In the data rows, the value 50 means zero.
Here are some points:
np.array([28, 51, 66, 54, 46, 48, 35, 57, 61, 33, 58, 52, 68, 35, 31, 50, 48, 68, 61, 50, 52, 47, 52, 76, 45, 59, 51,
          55, 56, 60, 70, 46, 58, 60, 62, 34, 68, 46, 48, 59, 57, 53, 55, 48, 45, 70, 36, 61])
np.array([31, 43, 58, 36, 42, 37, 13, 65, 56, 42, 71, 38, 67, 28, 26, 58, 57, 71, 68, 45, 66, 56, 47, 99, 39, 86, 31,
          57, 42, 54, 86, 57, 65, 58, 64, 13, 63, 35, 47, 46, 79, 64, 83, 39, 49, 62, 34, 56])
np.array([42, 49, 45, 31, 46, 58, 42, 47, 50, 44, 43, 48, 53, 52, 65, 53, 48, 45, 55, 34, 47, 52, 50, 49, 58, 37, 42,
          52, 45, 48, 58, 61, 37, 63, 43, 48, 62, 58, 42, 55, 57, 43, 54, 61, 51, 51, 46, 51])
np.array([54, 32, 69, 77, 78, 56, 64, 64, 60, 25, 35, 60, 21, 61, 53, 26, 43, 58, 47, 48, 61, 65, 63, 58, 44, 57, 53,
          31, 38, 54, 36, 52, 46, 28, 64, 60, 53, 41, 45, 65, 67, 60, 67, 45, 50, 45, 47, 34])
np.array([57, 58, 59, 50, 39, 38, 39, 53, 35, 44, 39, 50, 44, 49, 70, 56, 50, 53, 45, 60, 63, 60, 41, 43, 44, 55, 53,
          50, 41, 39, 50, 59, 45, 55, 49, 78, 48, 48, 55, 52, 54, 47, 58, 47, 47, 51, 51, 51])
np.array([57, 39, 33, 49, 38, 48, 49, 36, 58, 68, 40, 35, 52, 43, 49, 66, 57, 56, 52, 50, 71, 44, 64, 51, 49, 33, 35,
          33, 55, 51, 38, 40, 49, 74, 42, 40, 26, 81, 43, 59, 69, 52, 38, 58, 70, 65, 59, 45])
np.array([48, 42, 48, 49, 52, 51, 41, 46, 50, 48, 48, 47, 46, 50, 51, 51, 49, 48, 50, 56, 60, 50, 47, 56, 46, 52, 48,
          40, 48, 53, 46, 45, 51, 44, 52, 59, 47, 56, 49, 49, 56, 52, 52, 47, 51, 54, 50, 49])
np.array([51, 62, 53, 38, 56, 33, 43, 51, 54, 35, 57, 46, 68, 50, 63, 54, 63, 57, 48, 45, 49, 41, 52, 51, 56, 48, 47,
          74, 46, 58, 63, 53, 59, 60, 35, 30, 57, 48, 48, 59, 22, 38, 42, 62, 42, 63, 52, 47])
np.array([53, 47, 51, 45, 51, 52, 50, 50, 55, 48, 53, 43, 55, 38, 34, 51, 50, 53, 52, 53, 49, 53, 48, 63, 50, 61, 50,
          51, 56, 43, 60, 52, 56, 50, 53, 47, 50, 54, 45, 49, 54, 46, 49, 46, 46, 53, 46, 51])
np.array([35, 68, 55, 55, 31, 25, 32, 50, 53, 53, 49, 47, 58, 57, 61, 60, 52, 52, 42, 37, 55, 58, 49, 53, 43, 53, 50,
          44, 51, 49, 56, 47, 56, 52, 46, 54, 59, 40, 57, 53, 61, 48, 56, 56, 31, 59, 42, 44])
np.array([36, 66, 43, 62, 44, 30, 22, 46, 37, 66, 39, 42, 63, 39, 56, 42, 46, 58, 48, 16, 41, 65, 53, 25, 56, 43, 50,
          51, 43, 31, 42, 52, 31, 51, 35, 41, 60, 36, 40, 58, 27, 52, 71, 86, 45, 63, 57, 70])
np.array([81, 63, 47, 32, 44, 56, 36, 48, 44, 33, 39, 35, 60, 54, 74, 53, 50, 51, 53, 23, 41, 55, 54, 43, 68, 37, 29,
          64, 42, 46, 77, 63, 36, 53, 30, 40, 99, 51, 36, 47, 32, 47, 65, 65, 68, 47, 40, 56])
np.array([59, 78, 47, 59, 24, 34, 34, 59, 18, 56, 28, 51, 51, 53, 79, 61, 50, 22, 37, 52, 51, 42, 35, 47, 62, 70, 37,
          30, 66, 15, 40, 57, 44, 57, 42, 74, 50, 47, 71, 34, 61, 46, 46, 69, 48, 66, 66, 41])
np.array([58, 55, 53, 44, 52, 39, 45, 50, 40, 48, 42, 45, 49, 49, 60, 57, 53, 40, 49, 43, 51, 53, 50, 39, 53, 46, 50,
          50, 49, 43, 45, 56, 45, 50, 43, 52, 51, 54, 46, 46, 36, 51, 42, 58, 49, 52, 58, 51])
np.array([55, 45, 50, 37, 46, 17, 51, 42, 51, 17, 56, 29, 93, 28, 52, 47, 69, 47, 57, 41, 18, 64, 53, 63, 59, 14, 67,
          98, 58, 63, 67, 90, 78, 57, 15, 23, 66, 59, 21, 70, 14, 18, 56, 57, 7, 57, 36, 71])
np.array([40, 41, 55, 39, 52, 66, 59, 47, 42, 52, 54, 42, 56, 46, 51, 51, 51, 53, 57, 38, 41, 55, 44, 64, 51, 46, 48,
          44, 60, 54, 68, 51, 54, 61, 52, 27, 44, 66, 34, 46, 53, 52, 50, 51, 52, 42, 37, 48])
np.array([51, 32, 62, 65, 66, 48, 74, 54, 54, 53, 63, 35, 48, 42, 49, 23, 54, 58, 40, 61, 51, 47, 50, 48, 49, 51, 60,
          48, 51, 48, 61, 52, 66, 24, 64, 53, 43, 39, 46, 62, 60, 40, 76, 40, 42, 19, 49, 50])
np.array([84, 96, 63, 97, 27, 0, 25, 58, 55, 62, 2, 41, 60, 59, 99, 30, 24, 37, 43, 41, 39, 65, 33, 49, 60, 88, 53,
          28, 61, 50, 19, 57, 99, 46, 12, 99, 17, 64, 51, 88, 79, 69, 13, 60, 44, 87, 65, 14])
np.array([59, 29, 61, 56, 60, 58, 65, 46, 52, 50, 68, 50, 39, 53, 38, 41, 49, 42, 56, 66, 53, 50, 51, 47, 40, 50, 39,
          62, 51, 62, 51, 51, 55, 41, 66, 61, 37, 43, 46, 60, 54, 55, 76, 34, 44, 34, 46, 47])
np.array([49, 41, 51, 48, 53, 49, 52, 46, 52, 55, 48, 50, 50, 53, 52, 44, 49, 56, 49, 47, 56, 53, 51, 49, 48, 46, 56,
          42, 53, 56, 43, 47, 47, 44, 52, 56, 48, 53, 52, 48, 50, 53, 51, 45, 49, 54, 55, 53])
np.array([41, 27, 50, 43, 65, 72, 66, 57, 38, 33, 65, 56, 34, 51, 30, 32, 55, 44, 61, 53, 58, 50, 22, 32, 34, 44, 39,
          37, 54, 56, 75, 46, 28, 50, 73, 31, 76, 56, 40, 41, 77, 62, 51, 69, 63, 50, 44, 69])
np.array([65, 30, 45, 36, 60, 50, 65, 39, 55, 66, 39, 43, 60, 57, 29, 55, 41, 58, 47, 36, 66, 48, 57, 54, 43, 37, 55,
          37, 47, 63, 36, 38, 27, 48, 59, 76, 31, 55, 57, 54, 61, 61, 47, 23, 41, 57, 48, 60])
np.array([48, 45, 52, 63, 60, 52, 56, 52, 48, 47, 44, 45, 38, 43, 45, 44, 49, 46, 44, 48, 49, 48, 54, 56, 53, 49, 56,
          42, 47, 52, 41, 53, 46, 36, 56, 55, 43, 50, 53, 44, 51, 52, 47, 49, 48, 44, 50, 41])
np.array([53, 61, 48, 44, 56, 59, 44, 54, 53, 38, 57, 41, 66, 38, 46, 54, 56, 55, 57, 54, 46, 52, 48, 68, 48, 58, 59,
          61, 59, 51, 69, 48, 54, 48, 58, 39, 53, 51, 45, 49, 49, 42, 43, 48, 43, 54, 42, 54])
np.array([41, 39, 47, 53, 60, 53, 52, 47, 54, 63, 55, 44, 49, 42, 29, 41, 52, 52, 50, 48, 54, 49, 55, 50, 53, 40, 49,
          42, 53, 51, 51, 44, 53, 48, 60, 36, 46, 57, 34, 52, 56, 52, 49, 37, 47, 42, 48, 47])
np.array([28, 39, 29, 61, 65, 54, 58, 99, 46, 78, 70, 67, 40, 63, 50, 29, 57, 47, 33, 61, 43, 55, 63, 47, 56, 60, 47,
          60, 54, 65, 72, 71, 41, 24, 65, 39, 22, 22, 29, 41, 38, 62, 49, 45, 56, 16, 42, 60])
np.array([37, 63, 52, 40, 60, 56, 33, 49, 49, 31, 41, 34, 69, 47, 60, 67, 76, 57, 28, 46, 69, 38, 34, 32, 42, 36, 83,
          59, 51, 36, 70, 45, 46, 43, 42, 26, 44, 50, 51, 29, 48, 26, 46, 65, 39, 46, 37, 64])
np.array([38, 26, 27, 47, 33, 35, 25, 52, 61, 62, 19, 59, 36, 52, 25, 66, 51, 70, 33, 32, 52, 34, 60, 33, 52, 59, 68,
          63, 52, 98, 28, 69, 35, 32, 29, 65, 35, 54, 47, 42, 51, 53, 64, 32, 83, 40, 74, 30])
np.array([44, 47, 68, 65, 49, 82, 73, 48, 61, 43, 58, 63, 42, 65, 55, 46, 60, 43, 48, 66, 65, 41, 31, 39, 54, 41, 54,
          52, 54, 23, 80, 41, 55, 75, 60, 24, 58, 48, 54, 64, 54, 52, 53, 52, 51, 46, 36, 40])
np.array([62, 27, 54, 67, 50, 64, 62, 45, 48, 47, 48, 53, 38, 58, 49, 51, 50, 43, 44, 52, 48, 55, 55, 62, 56, 58, 43,
          42, 64, 50, 53, 48, 47, 41, 64, 53, 42, 47, 48, 34, 45, 52, 47, 27, 52, 30, 52, 42])
np.array([52, 38, 44, 51, 55, 52, 53, 45, 49, 61, 51, 41, 45, 43, 47, 46, 49, 40, 44, 48, 58, 50, 49, 57, 49, 51, 59,
          41, 43, 49, 38, 56, 52, 35, 54, 56, 28, 51, 47, 42, 56, 49, 47, 50, 48, 42, 50, 48])
np.array([32, 99, 63, 43, 44, 24, 24, 49, 31, 39, 18, 68, 18, 37, 99, 99, 66, 58, 46, 30, 62, 50, 52, 49, 72, 69, 57,
          25, 43, 28, 17, 76, 62, 35, 27, 66, 31, 48, 71, 51, 48, 41, 39, 78, 48, 74, 73, 9])
np.array([54, 58, 51, 47, 47, 48, 55, 46, 64, 26, 44, 39, 69, 57, 47, 69, 65, 44, 52, 59, 51, 44, 48, 43, 53, 43, 46,
          71, 53, 45, 63, 50, 61, 78, 42, 30, 57, 63, 61, 59, 47, 29, 37, 49, 39, 53, 43, 42])
np.array([63, 42, 45, 49, 58, 55, 55, 46, 40, 52, 48, 47, 45, 40, 35, 52, 50, 45, 44, 58, 54, 52, 48, 47, 49, 54, 56,
          41, 48, 51, 36, 47, 40, 52, 56, 57, 51, 53, 56, 46, 52, 58, 44, 55, 51, 47, 49, 57])
np.array([44, 22, 56, 63, 60, 51, 72, 47, 61, 51, 71, 65, 46, 44, 43, 68, 75, 41, 60, 60, 36, 43, 51, 45, 50, 54, 47,
          63, 67, 49, 61, 42, 44, 67, 59, 40, 60, 55, 58, 64, 52, 56, 51, 55, 54, 40, 39, 48])
np.array([34, 44, 45, 40, 51, 68, 36, 54, 46, 31, 27, 79, 75, 57, 53, 68, 70, 53, 70, 31, 48, 48, 57, 38, 67, 21, 43,
          60, 48, 66, 74, 69, 37, 49, 53, 99, 55, 73, 27, 51, 31, 37, 36, 65, 40, 56, 48, 62])
np.array([52, 56, 56, 52, 50, 50, 41, 45, 44, 49, 42, 47, 48, 43, 58, 48, 49, 49, 49, 47, 47, 53, 51, 53, 54, 53, 53,
          46, 52, 43, 43, 55, 55, 44, 45, 53, 50, 51, 56, 49, 47, 51, 57, 57, 48, 59, 56, 42])
np.array([48, 48, 52, 51, 53, 50, 54, 49, 49, 45, 56, 54, 51, 53, 53, 48, 53, 50, 55, 53, 48, 49, 53, 49, 49, 49, 51,
          57, 50, 52, 53, 49, 53, 46, 53, 46, 50, 49, 47, 50, 52, 50, 52, 50, 51, 45, 49, 52])
np.array([57, 31, 53, 53, 60, 62, 43, 44, 53, 53, 52, 33, 58, 41, 48, 48, 53, 57, 52, 46, 57, 48, 40, 49, 40, 50, 53,
          51, 49, 28, 60, 43, 42, 52, 54, 40, 65, 42, 55, 46, 48, 44, 54, 45, 40, 46, 40, 60])
np.array([15, 99, 32, 18, 32, 12, 47, 76, 34, 79, 47, 23, 91, 29, 49, 25, 54, 21, 43, 24, 10, 32, 72, 81, 55, 42, 41,
          66, 64, 42, 80, 63, 99, 9, 75, 1, 48, 0, 63, 25, 25, 35, 74, 66, 30, 40, 49, 64])
np.array([53, 62, 74, 41, 50, 63, 91, 65, 35, 36, 68, 69, 76, 27, 34, 29, 42, 41, 79, 47, 23, 63, 58, 70, 27, 48, 31,
          57, 63, 57, 80, 68, 57, 0, 87, 28, 60, 37, 55, 51, 31, 51, 55, 21, 36, 35, 41, 74])
Then 10 other points, each followed by its number:
np.array([47, 34, 49, 52, 69, 66, 45, 54, 37, 33, 59, 43, 46, 27, 43, 36, 51, 47, 78, 48, 37, 42, 52, 56, 64, 52, 52,
          52, 50, 55, 53, 55, 47, 40, 54, 43, 46, 42, 13, 54, 39, 48, 46, 62, 55, 38, 48, 54]) 0
np.array([43, 30, 38, 47, 71, 51, 64, 62, 23, 59, 53, 49, 35, 27, 38, 40, 45, 49, 54, 79, 63, 50, 41, 54, 43, 72, 56,
          38, 74, 51, 48, 45, 44, 31, 53, 51, 34, 51, 35, 33, 53, 57, 33, 48, 39, 6, 59, 48]) 1
np.array([38, 71, 39, 48, 49, 20, 34, 62, 18, 59, 22, 31, 68, 40, 57, 49, 49, 38, 51, 35, 28, 48, 63, 70, 55, 53, 45,
          46, 67, 57, 58, 70, 68, 35, 40, 37, 51, 24, 70, 29, 45, 37, 52, 64, 30, 34, 74, 55]) 2
np.array([29, 56, 51, 79, 47, 45, 65, 74, 54, 79, 75, 65, 36, 63, 28, 24, 24, 51, 43, 62, 40, 51, 62, 71, 46, 51, 47,
          49, 59, 67, 41, 32, 54, 34, 61, 49, 29, 58, 55, 39, 77, 47, 44, 56, 60, 55, 23, 49]) 3
np.array([64, 99, 50, 81, 21, 28, 38, 61, 60, 53, 36, 60, 49, 52, 45, 60, 23, 74, 54, 67, 27, 35, 44, 16, 47, 74, 81,
          85, 82, 55, 62, 61, 39, 90, 30, 93, 82, 71, 59, 63, 49, 63, 57, 59, 46, 54, 63, 42]) 4
np.array([64, 37, 44, 39, 56, 69, 63, 40, 52, 44, 50, 64, 49, 47, 54, 33, 52, 55, 70, 44, 43, 61, 55, 67, 57, 65, 67,
          63, 55, 56, 49, 28, 47, 41, 73, 42, 39, 42, 33, 55, 37, 57, 58, 36, 51, 59, 49, 48]) 5
np.array([51, 25, 47, 41, 67, 58, 61, 46, 49, 19, 66, 54, 33, 53, 51, 44, 48, 58, 58, 60, 62, 61, 56, 65, 36, 69, 52,
          54, 47, 72, 55, 49, 58, 44, 64, 53, 41, 39, 43, 62, 66, 57, 47, 35, 62, 54, 56, 54]) 6
np.array([26, 97, 80, 52, 89, 34, 11, 49, 31, 41, 14, 19, 44, 64, 65, 48, 35, 43, 39, 85, 50, 63, 40, 48, 40, 65, 50,
          45, 38, 10, 22, 75, 72, 49, 34, 80, 20, 56, 68, 36, 33, 27, 44, 64, 56, 70, 51, 31]) 7
np.array([57, 47, 56, 52, 50, 60, 60, 46, 55, 62, 58, 45, 42, 54, 43, 45, 44, 44, 41, 56, 48, 56, 58, 60, 48, 51, 53,
          47, 49, 49, 43, 38, 59, 51, 52, 53, 52, 40, 49, 44, 52, 50, 59, 44, 54, 44, 53, 46]) 8
np.array([59, 28, 53, 47, 53, 49, 55, 56, 45, 48, 61, 37, 46, 47, 52, 51, 55, 40, 46, 56, 54, 54, 47, 50, 45, 48, 47,
          57, 60, 49, 62, 34, 49, 52, 57, 37, 46, 49, 47, 50, 40, 52, 54, 43, 50, 38, 45, 59]) 9
Which two of these numbered points are nearest to each point below by angle, seen from the average point of the first points? Their numbers follow each, nearest first.
np.array([29, 99, 58, 62, 49, 34, 31, 65, 36, 50, 18, 64, 19, 73, 86, 57, 41, 4, 58, 42, 28, 49, 46, 25, 57, 63, 12,
          4, 48, 10, 16, 46, 47, 69, 24, 77, 58, 49, 75, 23, 70, 68, 37, 76, 65, 60, 37, 56]) > 7 4
np.array([32, 74, 25, 54, 16, 24, 41, 60, 36, 53, 37, 35, 74, 41, 50, 58, 45, 40, 28, 22, 34, 38, 52, 70, 69, 44, 50,
          51, 48, 44, 46, 38, 55, 34, 50, 29, 62, 31, 50, 31, 40, 35, 57, 58, 34, 45, 45, 57]) > 2 3
np.array([41, 39, 47, 63, 60, 54, 48, 60, 39, 42, 45, 52, 33, 51, 54, 41, 52, 42, 41, 45, 49, 46, 50, 50, 50, 45, 64,
          47, 56, 48, 49, 51, 63, 24, 59, 52, 41, 38, 49, 43, 48, 46, 53, 48, 44, 26, 43, 51]) > 1 0
np.array([34, 54, 42, 61, 46, 74, 62, 63, 61, 64, 82, 52, 49, 68, 19, 34, 51, 48, 41, 84, 56, 47, 31, 64, 31, 75, 64,
          53, 73, 53, 62, 20, 50, 66, 55, 46, 26, 65, 49, 32, 68, 55, 34, 60, 53, 60, 22, 51]) > 3 8
np.array([57, 37, 48, 56, 61, 55, 52, 49, 44, 48, 56, 45, 39, 25, 48, 42, 57, 45, 48, 60, 45, 47, 48, 49, 59, 47, 47,
          46, 54, 50, 43, 43, 51, 50, 56, 59, 54, 41, 44, 52, 47, 48, 50, 65, 45, 47, 56, 58]) > 0 1
np.array([60, 24, 45, 48, 50, 68, 60, 35, 60, 45, 60, 60, 69, 44, 59, 49, 69, 71, 64, 52, 48, 45, 44, 64, 49, 51, 57,
          57, 57, 53, 62, 26, 41, 60, 63, 33, 36, 43, 24, 59, 27, 42, 46, 39, 39, 58, 51, 45]) > 5 9
np.array([51, 64, 48, 41, 36, 34, 43, 37, 48, 51, 38, 44, 69, 46, 61, 66, 58, 37, 45, 36, 32, 39, 59, 51, 62, 52, 47,
          49, 54, 28, 48, 56, 49, 63, 20, 34, 62, 23, 55, 37, 40, 36, 56, 61, 29, 45, 49, 46]) > 2 7
np.array([39, 47, 35, 62, 40, 58, 58, 53, 57, 64, 85, 51, 46, 59, 33, 31, 37, 52, 48, 55, 65, 49, 43, 55, 48, 61, 52,
          42, 61, 60, 57, 30, 49, 51, 57, 47, 39, 57, 33, 50, 71, 55, 51, 52, 56, 55, 36, 44]) > 3 8
np.array([79, 65, 49, 72, 35, 29, 29, 42, 61, 52, 40, 61, 63, 65, 37, 47, 44, 69, 57, 66, 38, 38, 47, 1, 49, 50, 63,
          85, 25, 36, 44, 51, 21, 90, 25, 89, 75, 64, 58, 59, 45, 70, 45, 61, 66, 67, 66, 47]) > 4 7
np.array([55, 48, 47, 56, 44, 57, 65, 43, 63, 69, 58, 30, 41, 57, 44, 49, 29, 40, 45, 60, 57, 43, 68, 57, 46, 55, 51,
          35, 45, 50, 38, 40, 57, 59, 48, 53, 44, 49, 51, 50, 54, 48, 59, 31, 59, 40, 56, 36]) > 8 3
np.array([27, 32, 63, 80, 46, 25, 81, 43, 68, 54, 60, 74, 43, 53, 28, 36, 45, 56, 0, 51, 43, 58, 67, 40, 50, 23, 69,
          62, 67, 76, 47, 61, 49, 15, 67, 55, 37, 48, 64, 80, 56, 58, 43, 50, 38, 33, 50, 39]) > 3 8
np.array([51, 55, 54, 38, 52, 55, 41, 45, 49, 38, 47, 44, 61, 57, 57, 47, 58, 61, 50, 41, 45, 55, 47, 54, 59, 44, 49,
          49, 43, 49, 53, 54, 52, 59, 43, 41, 65, 58, 42, 54, 46, 46, 56, 58, 52, 47, 45, 53]) > 0 7
np.array([45, 58, 54, 49, 50, 36, 47, 50, 39, 51, 41, 47, 45, 53, 69, 55, 46, 57, 46, 47, 53, 51, 55, 50, 56, 56, 45,
          42, 44, 52, 40, 54, 47, 49, 43, 61, 33, 44, 49, 48, 53, 51, 50, 57, 48, 53, 59, 44]) > 7 2
np.array([86, 2, 70, 57, 63, 59, 93, 38, 55, 54, 61, 39, 49, 51, 32, 51, 66, 12, 70, 72, 46, 49, 14, 44, 47, 16, 47,
          31, 77, 33, 68, 37, 34, 40, 64, 61, 62, 70, 57, 81, 59, 57, 23, 7, 34, 33, 60, 74]) > 9 1
np.array([46, 29, 50, 26, 56, 71, 53, 48, 51, 37, 56, 45, 47, 56, 75, 66, 46, 46, 47, 64, 53, 62, 60, 72, 43, 65, 43,
          31, 56, 89, 65, 56, 64, 44, 65, 56, 46, 46, 37, 52, 49, 47, 54, 33, 47, 29, 48, 46]) > 6 9
np.array([34, 54, 55, 49, 58, 59, 59, 58, 44, 51, 65, 56, 42, 51, 43, 42, 44, 45, 58, 56, 45, 48, 45, 53, 44, 46, 42,
          48, 53, 63, 51, 41, 56, 42, 62, 47, 54, 50, 53, 52, 51, 50, 70, 50, 52, 45, 45, 54]) > 3 8
np.array([99, 26, 10, 46, 67, 38, 45, 47, 55, 68, 26, 58, 50, 24, 24, 70, 38, 77, 39, 43, 69, 46, 36, 61, 63, 72, 64,
          34, 39, 58, 9, 59, 31, 38, 49, 70, 5, 57, 54, 24, 42, 53, 34, 73, 57, 56, 66, 42]) > 1 5
np.array([76, 26, 52, 62, 57, 69, 56, 40, 55, 49, 68, 36, 34, 42, 40, 30, 41, 38, 50, 72, 36, 49, 54, 58, 46, 40, 57,
          54, 47, 46, 41, 34, 55, 53, 56, 54, 59, 46, 59, 42, 52, 42, 59, 47, 61, 46, 48, 54]) > 8 9
np.array([33, 55, 46, 47, 51, 37, 43, 51, 38, 50, 46, 45, 65, 46, 50, 46, 53, 43, 47, 39, 42, 48, 58, 62, 54, 48, 48,
          54, 37, 42, 45, 54, 53, 38, 59, 40, 54, 34, 50, 40, 44, 47, 53, 56, 39, 34, 49, 47]) > 2 7
np.array([52, 75, 44, 38, 48, 26, 48, 60, 23, 44, 32, 56, 62, 60, 54, 68, 51, 34, 58, 39, 37, 40, 56, 34, 53, 34, 36,
          51, 44, 44, 32, 57, 61, 46, 28, 44, 64, 36, 70, 47, 38, 44, 31, 69, 31, 45, 58, 52]) > 2 7
np.array([57, 52, 46, 48, 55, 59, 57, 48, 42, 61, 46, 43, 37, 44, 41, 37, 35, 67, 37, 47, 59, 45, 51, 47, 52, 29, 43,
          41, 39, 53, 39, 45, 51, 31, 51, 55, 64, 33, 58, 47, 54, 50, 53, 51, 50, 38, 54, 64]) > 8 3
np.array([71, 95, 49, 81, 10, 3, 33, 36, 64, 72, 37, 53, 62, 99, 34, 50, 62, 87, 24, 66, 39, 55, 25, 0, 42, 58, 84,
          99, 70, 48, 49, 58, 16, 99, 0, 88, 98, 97, 43, 97, 31, 61, 80, 28, 80, 70, 34, 43]) > 4 7
np.array([34, 64, 72, 80, 52, 87, 89, 81, 66, 34, 98, 57, 16, 65, 37, 30, 46, 31, 70, 64, 46, 35, 42, 57, 50, 41, 56,
          72, 57, 68, 52, 39, 48, 70, 61, 16, 67, 64, 65, 77, 58, 49, 56, 65, 97, 46, 42, 41]) > 3 8
np.array([43, 35, 66, 55, 48, 56, 60, 55, 53, 44, 74, 57, 44, 50, 53, 63, 69, 53, 56, 55, 55, 44, 57, 41, 44, 51, 40,
          45, 51, 45, 66, 22, 46, 63, 65, 33, 53, 55, 51, 56, 63, 64, 50, 48, 53, 44, 40, 58]) > 9 6
np.array([49, 51, 45, 61, 46, 49, 46, 52, 53, 57, 48, 50, 32, 48, 40, 47, 41, 50, 44, 47, 54, 44, 56, 52, 39, 57, 52,
          43, 50, 63, 28, 43, 55, 46, 55, 63, 46, 57, 56, 45, 62, 53, 49, 52, 58, 50, 48, 47]) > 3 8
np.array([54, 23, 68, 54, 49, 62, 57, 52, 50, 40, 60, 57, 31, 49, 55, 40, 50, 64, 52, 60, 58, 50, 53, 57, 39, 72, 58,
          45, 38, 67, 48, 50, 46, 50, 65, 54, 41, 51, 44, 60, 46, 59, 50, 34, 63, 55, 48, 50]) > 6 5
np.array([41, 79, 33, 40, 25, 22, 24, 90, 61, 40, 52, 50, 75, 60, 44, 64, 51, 23, 20, 49, 33, 30, 56, 52, 55, 61, 20,
          80, 37, 58, 73, 59, 82, 68, 35, 6, 90, 34, 57, 32, 49, 31, 37, 48, 24, 46, 52, 43]) > 2 4
np.array([54, 49, 53, 51, 52, 57, 50, 51, 56, 44, 48, 67, 61, 56, 47, 48, 59, 47, 51, 46, 45, 49, 51, 58, 48, 59, 46,
          50, 55, 49, 53, 51, 41, 49, 59, 37, 53, 39, 46, 49, 41, 52, 53, 49, 47, 53, 45, 48]) > 5 6
np.array([60, 87, 52, 67, 33, 20, 33, 62, 56, 33, 39, 77, 54, 58, 47, 61, 64, 57, 53, 65, 46, 53, 21, 42, 56, 56, 58,
          84, 48, 35, 33, 70, 46, 65, 33, 68, 95, 57, 75, 63, 37, 28, 44, 78, 41, 96, 48, 50]) > 4 7
np.array([73, 34, 59, 30, 50, 86, 41, 32, 56, 14, 52, 48, 77, 2, 55, 39, 53, 48, 81, 53, 55, 53, 48, 76, 46, 55, 22,
          69, 54, 33, 72, 55, 45, 46, 56, 37, 74, 50, 31, 50, 20, 44, 67, 33, 39, 38, 45, 51]) > 0 5
np.array([99, 1, 10, 45, 99, 77, 98, 21, 83, 43, 0, 69, 75, 56, 11, 9, 74, 23, 75, 37, 99, 62, 85, 32, 48, 0, 99,
          44, 73, 99, 0, 0, 0, 21, 14, 99, 0, 99, 0, 69, 0, 72, 22, 1, 57, 99, 0, 27]) > 5 6
np.array([47, 52, 45, 52, 55, 49, 52, 47, 48, 54, 49, 55, 43, 49, 47, 49, 46, 61, 47, 51, 53, 52, 56, 56, 52, 54, 53,
          48, 48, 55, 37, 45, 48, 47, 57, 50, 40, 49, 50, 48, 52, 49, 52, 50, 52, 56, 50, 49]) > 3 8
np.array([37, 65, 50, 36, 30, 25, 45, 64, 47, 49, 48, 48, 72, 55, 36, 66, 43, 48, 51, 48, 16, 44, 51, 47, 56, 46, 31,
          61, 71, 52, 51, 77, 64, 67, 41, 35, 49, 65, 64, 42, 44, 46, 40, 64, 43, 24, 39, 46]) > 2 4
np.array([49, 42, 50, 41, 50, 50, 60, 40, 46, 46, 51, 45, 50, 47, 61, 54, 53, 59, 26, 42, 54, 48, 50, 52, 56, 37, 49,
          77, 48, 53, 78, 47, 54, 58, 52, 40, 51, 51, 38, 59, 41, 44, 54, 46, 55, 46, 54, 49]) > 9 5
np.array([59, 0, 33, 40, 91, 63, 65, 59, 23, 73, 85, 35, 20, 32, 61, 41, 76, 38, 33, 70, 26, 50, 45, 46, 61, 43, 44,
          82, 37, 68, 68, 45, 53, 28, 62, 45, 59, 33, 41, 49, 42, 54, 59, 48, 80, 4, 48, 73]) > 9 0
np.array([50, 43, 54, 39, 53, 58, 51, 48, 48, 48, 56, 36, 53, 51, 43, 54, 52, 44, 47, 58, 46, 47, 43, 53, 47, 38, 41,
          47, 47, 48, 57, 55, 45, 45, 53, 41, 69, 51, 50, 45, 45, 32, 54, 44, 52, 39, 46, 54]) > 9 8
np.array([44, 43, 49, 45, 46, 33, 42, 52, 56, 41, 57, 44, 58, 54, 57, 56, 60, 58, 50, 36, 54, 49, 44, 61, 61, 47, 51,
          56, 47, 29, 60, 46, 51, 58, 50, 41, 60, 40, 51, 59, 53, 43, 49, 53, 40, 45, 41, 65]) > 9 2
np.array([34, 8, 32, 24, 63, 55, 79, 19, 44, 67, 81, 18, 46, 49, 57, 39, 46, 38, 31, 63, 59, 33, 56, 48, 45, 53, 51,
          35, 53, 50, 67, 0, 59, 55, 54, 39, 11, 45, 30, 34, 57, 56, 62, 24, 20, 11, 57, 57]) > 9 1
np.array([46, 65, 47, 60, 39, 43, 42, 63, 52, 43, 46, 62, 44, 66, 42, 54, 53, 47, 48, 42, 39, 48, 55, 41, 55, 62, 49,
          67, 52, 35, 44, 68, 41, 62, 40, 33, 62, 47, 54, 37, 54, 41, 53, 60, 50, 48, 54, 43]) > 4 2
np.array([50, 42, 51, 43, 62, 58, 59, 55, 49, 27, 62, 44, 57, 39, 48, 46, 45, 51, 52, 57, 50, 52, 52, 58, 46, 56, 51,
          54, 55, 55, 56, 43, 51, 55, 56, 45, 45, 43, 40, 47, 52, 53, 47, 46, 60, 52, 42, 53]) > 6 5
np.array([17, 38, 56, 70, 69, 65, 99, 85, 41, 42, 66, 65, 56, 44, 45, 39, 58, 28, 57, 92, 30, 41, 27, 46, 48, 51, 59,
          34, 92, 59, 79, 49, 64, 23, 84, 33, 33, 40, 28, 43, 88, 49, 54, 72, 41, 14, 52, 49]) > 1 3
np.array([46, 56, 49, 52, 52, 48, 46, 50, 37, 54, 47, 47, 42, 47, 58, 50, 46, 49, 42, 53, 48, 49, 54, 46, 56, 51, 50,
          40, 46, 45, 49, 56, 52, 49, 49, 52, 43, 46, 51, 44, 55, 51, 50, 59, 50, 50, 59, 47]) > 7 2
